In the rows, zero is written as 128.
These are runs of 7 systems, one row a step. Runs of the same system follow the same rule from any start.
path 1, Z:
[[148  53 142  85  79 205 154 131 184 147 154 103 126  60 108 167 164 105
  167 107 166 170]
 [182  65 166 119 138 170 148 139 166 166 151  95 122 136  70 198 188 101
  139 147 159 190]
 [164 108 173 163 168 129 185  95 158 162 135 114  97 155  95 187 154 114
   87 170 147 203]
 [135 138 158 169 153 122 180  98 154 160 105 102  74 106 163 158 105 125
   58 149 167 185]
 [ 99 124 134 145  96 152 170 113 165 133 101  88  81  73 179 146  83 109
  101 130 156 164]
 [120 112 111 124  76 174 150 143 171 144 141  95 114  62 149 162 120 108
  158 117 151 157]
 [159  99 126 117  94 181 137 148 173 157 163  91 144 123 109 169 151 117
  151 135 137 163]
 [179 101 154 134 143 160 155 114 160 175 159 129 130 153  99 155 152 121
  113 146 136 176]
 [170 112 163 144 162 138 168 101 144 155 126 122  96 136 134 143 127 110
   70 148 159 171]]
path 2, G (9 x 22):
[[ 96 124 126 122 126 108  83 166 103 128 103 132 145 138  87 153 133  96
  184 135 103  96]
 [137 159 121 154 135  93 101 125 112 125 149 140 174 159  99 159 132 120
  158 148  83 107]
 [150 168 132 144 132  95 111 105 115 120 135 137 154 177 139 111 109 161
  104 138 110 112]
 [113 142 127 122 129 117 131 107 118 115 103 151 117 141 164  78  86 136
  103 121 116 106]
 [106 124 101 108 122 130 119 145 106  93 112 141 114  97 152  92 114 118
  142 105 126  92]
 [108 122 112 105 104 125 107 148 118  84 125 125 140 116 113 129 145 140
  178 115 116 105]
 [111 126 138 123 127 114  96 126 120 134 131 140 160 153  89 137 156 153
  161 127 114 114]
 [122 132 149 144 155 104 107 114 113 137 118 140 145 173 106 131 132 120
  113 152 111 109]
 [132 151 133 151 145  97 130 107 109 109 121 140 127 132 147 121 104 117
   99 137 118 110]]
path 3, K (9 x 22):
[[133  89 129  96 105 154 132 187 145 134 116  95 109  89  75 184 179 126
  195 114 164 170]
 [134  99 151 148 144 149 119 139 152 179 148 104 141 178  56 179 202 151
  150 157 136 175]
 [148 128 147 186 177 134 127  86 143 190 165 112 145 180 117 145 155 126
   59 167 130 155]
 [137 138 146 172 144 131 159  74 146 145 135 111 117 117 189 124  78  93
   41 146 137 132]
 [124 135 118 124  99 146 172 127 145 119 107 112  87  55 191 127  64  94
  108 111 151 140]
 [120 110 110  89  79 164 143 188 152 126 107  97  95  77 128 149 122 118
  181 105 147 149]
 [129  92 119 107 113 170 118 164 156 152 150 105 136 145  73 154 191 140
  183 130 130 157]
 [156 102 142 151 161 147 115 108 141 164 174 116 155 180  87 143 189 141
  102 152 133 149]
 [152 120 159 167 169 123 147  66 135 149 147 126 130 148 146 124 127 116
   49 149 139 139]]
path 4, Z (9 x 22):
[[113 137 121 172 169 114 102 109 102 174 137 138 138 133 148 113 122 108
   81 135 127 101]
 [138 145 138 132 113 104 122 101 119  91 122 128 147 115 166 129  76  99
   99 131 116  90]
 [139 151 123  95  94 111 136 132 119 106 110 157 130  89 143 117  96 139
  165  90 133 115]
 [121 123 109  92 108 143 113 184 125 113 108 124 119 140 109 117 136 141
  172 116 126 124]
 [111 115  99 135 148 146 123 141 124 130 155 136 133 162  95 116 175 129
  157 142  98 124]
 [140 138 125 158 162 115 107 111 116 132 157 122 153 152 119 124 161 138
   94 142 128 121]
 [122 133 162 139 138 104 123  82 122 125 111 139 141 142 143 114 105 137
   89 133 132 112]
 [117 136 138 119 125 109 127 127 110 126  90 147 113  92 147 122  91 113
  131 110 142 112]
 [118 137 104 111 103 123 125 166 121  91 111 117 120 108 132 137 115 115
  169 124 116 115]]
path 5, P, 9 rows:
[[132 103 150  79 119 139 154 122 128 134  90 179  95  79 124  98 122 155
  153  78 164 140]
 [120  99 120 102 142 135 132 186 114  98 103 111  92 123  83 148 176 121
  171 125 148 150]
 [ 94 144 106 172 144 109 126 126 129 110 147 109 132 152  92 160 183 162
  157 155 110 150]
 [124 157 133 166 149 111  85 119 120 162 135 104 155 164 133 129 139 157
   83 143 134 122]
 [118 128 160 139 134 118 125  98 127 149 101 143 131 153 150 114  74  96
   91 145 110 102]
 [149 134 118 123 125 121 145 130 113 127 123 152 120  79 157 132  84  79
  132 112 132 109]
 [157 132 118  99  87 138 146 147 145  87 135 108 128  99 135 152 117 125
  161 118 132 142]
 [123 134 113 116 106 151 132 139 150 140 138 129 130 141 111 120 153 179
  165 116 127 154]
 [116 107 122 125 152 148 104 139 121 142 137 120 133 173 107 105 167 134
  117 134 126 124]]
path 6, U:
[[157 113 155 136 110  93 144 136 150  39 134  56 142 126  75 248 176 102
  165 171 126 167]
 [104 168 142 177 114 126 161  79 177 212 137 155 129 141  99 161 145 221
  164 134 122 202]
 [152 137 146 144 151 155  78 178 132 239 109  90 124 177 145 123 107 122
   55 140 152 137]
 [127 115 124 153 115 151 165  84 148 117 154 125 131 131 183 122  60  39
   87 158  80  98]
 [178 139 110 112  96 128 142 113 135  81 171 107 146  29 164 144 123 135
  124  88 177 130]
 [116  79 166  74  88 165 152 134 171 105  89 110  99 133 104 126 144 163
  159 119 153 168]
 [105  89 105 149 175 164 140 146 121 202 138 161  96 123  96 120 173 105
  144 128 131 151]
 [150 118 132 164 159 118 111 128 124 110 162  81 152 163 109 172 166  88
   88 176 121 124]
 [124 152 154 167 118 103 152  51 151 124 144 133 147 122 148 135 111 163
  103 140 125 140]]
path 7, P (9 x 22):
[[182 136 135 113 109 122 153  39 143  57 203 178 199 189 117  92 131 168
  139 138  72 101]
 [189 143 140  79 158 116 115 125  87 125 108 185 118 125 155  37 120 189
   76  72 176 106]
 [ 77  91 151  79 131 113 147 151 103  37  38 127  60 128 133  90 111 112
  137 125 134 116]
 [ 62 152  76 155 130  94 121 154  99  91 123 127 111  47 118 153 174 141
  201 105 135 120]
 [114 149 137 134  90 106  53 160 140 120 132  59 190 151  94 184 165 169
  154 141 132 124]
 [107 149 147 149 133 113  97  99 131 195 122 173 172 200  96 119 114 158
  148 143  79 112]
 [176 137 119 119 168 115 106 150  80 142 132 159 138 160 137 103  96  68
   92 127 109  78]
 [155 148 122 114 111 100 169 104 121  32 129 143 119 115 165 116  77 105
  128 130 103 112]
 [133 162 100 101  87 126 131 148 131 103 120 127 121  68 161 110 114 182
  152  81 160 134]]
path 8, U, 9 rows:
[[141 156 180  95 128 105 155  83 127 132  63 188  97 174 150  54  74 216
   92 105 142 144]
 [104 135  89 110 166 127 133 205  78 134  60 142  46 102 169  79  87  81
  106 111 144 107]
 [ 76 126  69 137 102 124 128 173 117  26 140  79 123 100 130 166 139  65
  187 149  84  99]
 [ 95 151 102 139  87 120  96 114 141 114 169 130 188 112  87 153 190 206
  212 111 121 132]
 [134 121 172 108 139 133  68 132 126 205 108 151 168 207  82 101 146 182
  124 124 133 121]
 [157 131 138 138 179 111 133 106  94 165 118 187 125 176 138  92  79  74
   82 141  96  92]
 [180 170 102 122 133  81 153 132  97  36 132 122 118  92 173 131  85 104
   98 127 132 106]
 [ 93 148 113  99  74 122 153 141 144  53  93 110  95  98 145 117 116 188
  174 109 136 146]
 [ 68 114  98 114 120 160  97 184 127 171 107 126 111 123 100 108 168 153
  182 108 134 132]]
path 9, K:
[[ 86 125 137 115  63 115 192  65 167  16 128 135 134 130 131 143 101 129
  195 150  68 133]
 [180 184  87  96 131 123 103 191 102 158 130 148 119 103 126  96 153 226
  149  69 180 145]
 [ 74  60 183 101 129 143  83 135 130 116  72 109 131 212  87 111 144 104
  128 162 104 101]
 [110 145  77 190 177 111 137  88  97 160 190 189 150  97 117 116 173 125
  144 122 102 113]
 [180 151 153 120 120  83  96 135 114  58 122  73 157 142 153 151 103 116
   70 139 149 102]
 [ 94 147 154 125 100 114 170  76 145 141  87 184 111 113 138 116  75 160
  159 116 113 146]
 [143 149  85 106 144 132  94 219  92 154 106 124 102 119 133 114 122 110
  137 111 143 110]
 [ 80 101 124 130 101 137 125 117 150  74 138 107 146 163  98 144 147 111
  174 158  76 117]
 [165 166 102 140 136 122 113 118 119 147 175 144 162 119 124 115 162 191
  128 103 141 132]]
path 10, L:
[[126 178 154 124 107 109 111 201 152 131  62  61  98 243 111 164  96 173
  127 184 104 174]
 [ 50 172  65 201 146 144 174 100 138 189 152 175  96 116 153 102 116 151
  153 137  80 153]
 [128 140  81 146 120 154  73 166 122 121 167  53 155 115 193 106 116  88
   63 131 142  80]
 [133  98 168 112  76 143 165  38 164  94 147 159 170 107 146 120  85 111
  139 119 104 112]
 [190 109 135  81 140 145 103 163 104 166 130 158 134  94 106 108 159 147
  134  75 181 125]
 [133 107 153  98 138 118 158 146 130  67  88 123  91 195  92 135 129 116
  144 162 104 148]
 [117 164  91 177 162  99 145 126 110 130 152 146 113  95 112 149 178 159
  149 126 134 153]
 [ 98 140 141 145 115 118  86 142 138 121 108  60 138 154 152 139 122 144
   89 151 140 125]
 [ 87 118 139 147 118 138 146  77 143 170 120 167 131 104 140 119  98 118
  138 122 114 122]]
path 11, G, 9 rows:
[[187 218  90 182 144 106 189 117 145 189 171 159 110 123 134 172 108 174
  138 136 112 197]
 [127 160 101 135 114 175 138 173 165 152 122  60  86 181 183  94 102 168
   63 156 136 171]
 [ 62  80 105 144 106 202 165  88 170 146 153 124 105  91 170  91 118  89
  120 129 114 129]
 [169  78 112 102 126 173 104 145 133 122 182  94 153  70 133 127 176  95
  113  98 178 113]
 [172  84 187  97 104 135 160  94 160  99 127 129 138 132  85 168 147 130
  149 132 137 164]
 [165 131 143 139 181 123 149 131 117 195 121 171  99 136  96 137 151 145
  119 122 154 172]
 [129 136 124 150 157 121 155 159 127 116 101  91  73 150 134 155 122 105
   97 163 132 163]
 [100 154  96 172 117 132 154 109 145 140 150 115 112  76 157 147 124 132
  132 127 134 150]
 [133 125 124 121  95 162 100 150 156 152 134  74 141 114 150 135 128 144
  116 119 157 135]]
path 12, Y:
[[176 126  87 141 148 152 168 135 131 131 182 133 116 106 117 147 168 114
  137 129 134 159]
 [165 124 144 129 121 151 141 108 161 118 147  83 132 147 140 132 144 167
   88 140 153 167]
 [ 93 103 150 139 131 150 150  98 151 161 106 128  95 101 154 107 123 140
   96 119 161 152]
 [120  97 129 129 135 137 129 142 125 117 115  98 105  82 146 148 128  72
  108 127 155 123]
 [148 117 131 128 102 137 155 112 153 116 150 122 142  94 120 172 129 103
  160 132 127 143]
 [164 128 131 123 117 154 126 144 146 178 144 125 135 119 121 144 140 143
  137 115 151 154]
 [122 100 140 130 134 161 140 131 148 154 120 113 107 158 123 121 133 117
  107 147 134 151]
 [125 118 109 151 150 140 157 115 129 127 144 127 102 107 146 123 139 103
  105 132 136 138]
 [154 126 135 127 112 134 139 117 142  97 143 101 131 102 148 141 125 124
  108 122 146 138]]
path 13, L:
[[156 207  96 102  56 125  87 189 140 145 132 106 168 150 157 130  64 179
  164 112 105 109]
 [100 134  86 101  88 180 133 132 150 125 149 167 135 175 138  53 111 166
  175 115  71 109]
 [136 109  74 120 161 152 100 139  95  92 184 139 152 145 124  64 181 124
  122 116 112  80]
 [144 114 153 124 142  89 120  73 113  42 144 131 166 151 120 113 153 139
   99 137 120  96]
 [131 139 167 119 144  76 108  96  95 128  91 165 136 103 116 115 137 176
  127  95 163 119]
 [ 92 136 144 112 137  97 103 168  98 125  51 133 103 138 115 124 111 126
  147 124 132 112]
 [ 86 151  94 150 124 104 126 152 114 119 122 139 128 114 112 156 125 106
  192 136  89 119]
 [124 161 102 145 104 125  80 149 132 135 157  98 174 144 123 153 136 143
  154 136 105 109]
 [121 138 136 128 108 138 116  99 147 153 141 146 163 171 130  98 112 151
  133 134  95 111]]
path 14, Y (9 x 22):
[[182 124  94 113 189 124 141 182  87 100 126 127  81 105 123 122 166 112
  105 115 166 142]
 [117 139 141 136 101 114 169 101 161  46 128  85 117 141 124 163 142 163
  139 158 120 170]
 [ 93 156 114 154 120 129 102 131 138 189 126 120 126  73 145 126 141 180
  130  97 170 143]
 [ 96  87 159 133 122 148  92 139 140 145 104  77 139 151 125 149 124  79
  103 154 126 112]
 [130 119 121 158 144 132 162  93 126 159 156 176 132 103 117 144 122  79
  143 133 103 124]
 [209 144 128 108 125 129 128 150 124 117 150 114 141 139 137 137 119 117
  105 126 145 131]
 [124 125 139 110 103 144 167 111 159 122 109 142 104 149 135 108 108 157
  140 127 117 157]
 [108 126  95 125 140 147 121 166 115 133 122 116  99  99 142 106 148 127
  124 110 154 127]
 [107 104 131 137 114 133 125 113 143  83 142  93 139 130 121 150 153 113
  134 146 121 124]]

Which system made each of these runs?
path 15 (2 x 22):
[[167 136 138 160 128 136 132  76 137 203 174 175 181 116 132 146  90  86
  124 129 101 109]
 [225 149 128  93 127 137 139 149 125 103 140 119 129 163 154 107  87 115
   81 130 132 121]]
	G
path 16 (2 x 22):
[[209  84 180  70  69 184 151 132 183 145 128  95 133 113 148 148  80  99
  100 116 165 153]
 [179  83 134  86 131 187 202 135 155 152 135 164  79 117 101 119 146 123
  155 114 143 186]]
	L
path 17 (2 x 22):
[[132 167 123 117 101 100  91 159 111 117 111 123 157 153 129 140  90 133
  157 131 100  98]
 [104 151 109 128 117 125 115 138 119 146 125 162 146 162 117 108 112 142
  170 128  81 106]]
	Y
path 18:
[[118 108 130  95 107 154 106 177 142 131 115 104 131 170  91 136 151 142
  170 133 122 135]
 [ 95 117 102 163 164 142 133 125 124 157 153 143 122 153 100 118 179 134
  136 143 109 139]]
	Y
path 19:
[[ 69 126 198 134  77  90 146  43 168  57  83 112 143 140 147 136  83 158
  119 149 114 128]
 [129 176  96 123 136 122 108 164  96 218 108 181 111  66 149  99 103 159
  143  70 165 121]]
	K
path 20, 2 rows:
[[ 98 128 155 157 118  96 141  97 141 102 107 101 122  93 125 187 124 112
  133 146 134 144]
 [140 155 129 146 111 118 114 143 132 182 127 124 143  85 128 175 108 120
  146 115 144 136]]
	Y
path 21 (2 x 22):
[[127 154 146 170 160  64 125 103 102  88 114 125 135 160 123 165 109  93
  105 169  97 109]
 [146 198 120 151 113  86 124 124 117 137 117 135 136  93 172 140  63 140
  112 116 130 119]]
	P
path 22:
[[124 171  78 111  58 163  95 195 148 128 140  82 149 150 168 117  72 126
  156 129  89 103]
 [123 118  83 110  89 182 141  97 155 116 195 160 164 140 132  80 131 142
  174 115  81 109]]
	L
path 23:
[[167 163 104 123 152 103 150 179 111  56 121  91  88 163 126 141 139 142
  113 152 130 157]
 [ 55 140 130 143 113 123 139 104 152 108  98 109 107 150 133 106 142 203
  135 136 125 157]]
	K
path 24:
[[230 145 154 126 126 111 174 106 141  75 144 102 126 137 166 162  76  90
   62 158 137 146]
 [142 157 124  97  74 145 191 114 164 132 101 155  89  80 173 109  64 176
  149  95 144 167]]
	Y
path 25 (2 x 22):
[[114 119 141 151 180  99  50 203  90 163  90  70 122 144 100 168 174  96
   96 144 165 118]
 [ 96 153 159 177 119  86 170  76 148 132 106 146 130 150 116 189  74  94
  151 175  70 141]]
	L
path 26 (2 x 22):
[[150 149 103 110 134 139 163 132 125 132 134 190 114 183 113  87 113 149
  164 129  80 133]
 [111 132  82 134 159 138 124 153 107  90 143 123 105 165 132  76 165 146
  116 134 116 120]]
	G
path 27 (2 x 22):
[[215 136 219  87 131  80  98 137 120 116  61 102 140 196 122 145  82 143
   58 141 162 130]
 [109 159 107 143 133 122 218 100 128 138  90 204  58 106 172  94  38 104
  136 129  89 139]]
	U
path 28, 2 rows:
[[ 88 139 133 139 120  94 173 151 124 133  66 159  86 109  84 206  93  85
  216 146  92 157]
 [138 200  67 150 123 119 102 222 125 148 150  85 123 158 104 177 150 163
  179 144 109 161]]
	K
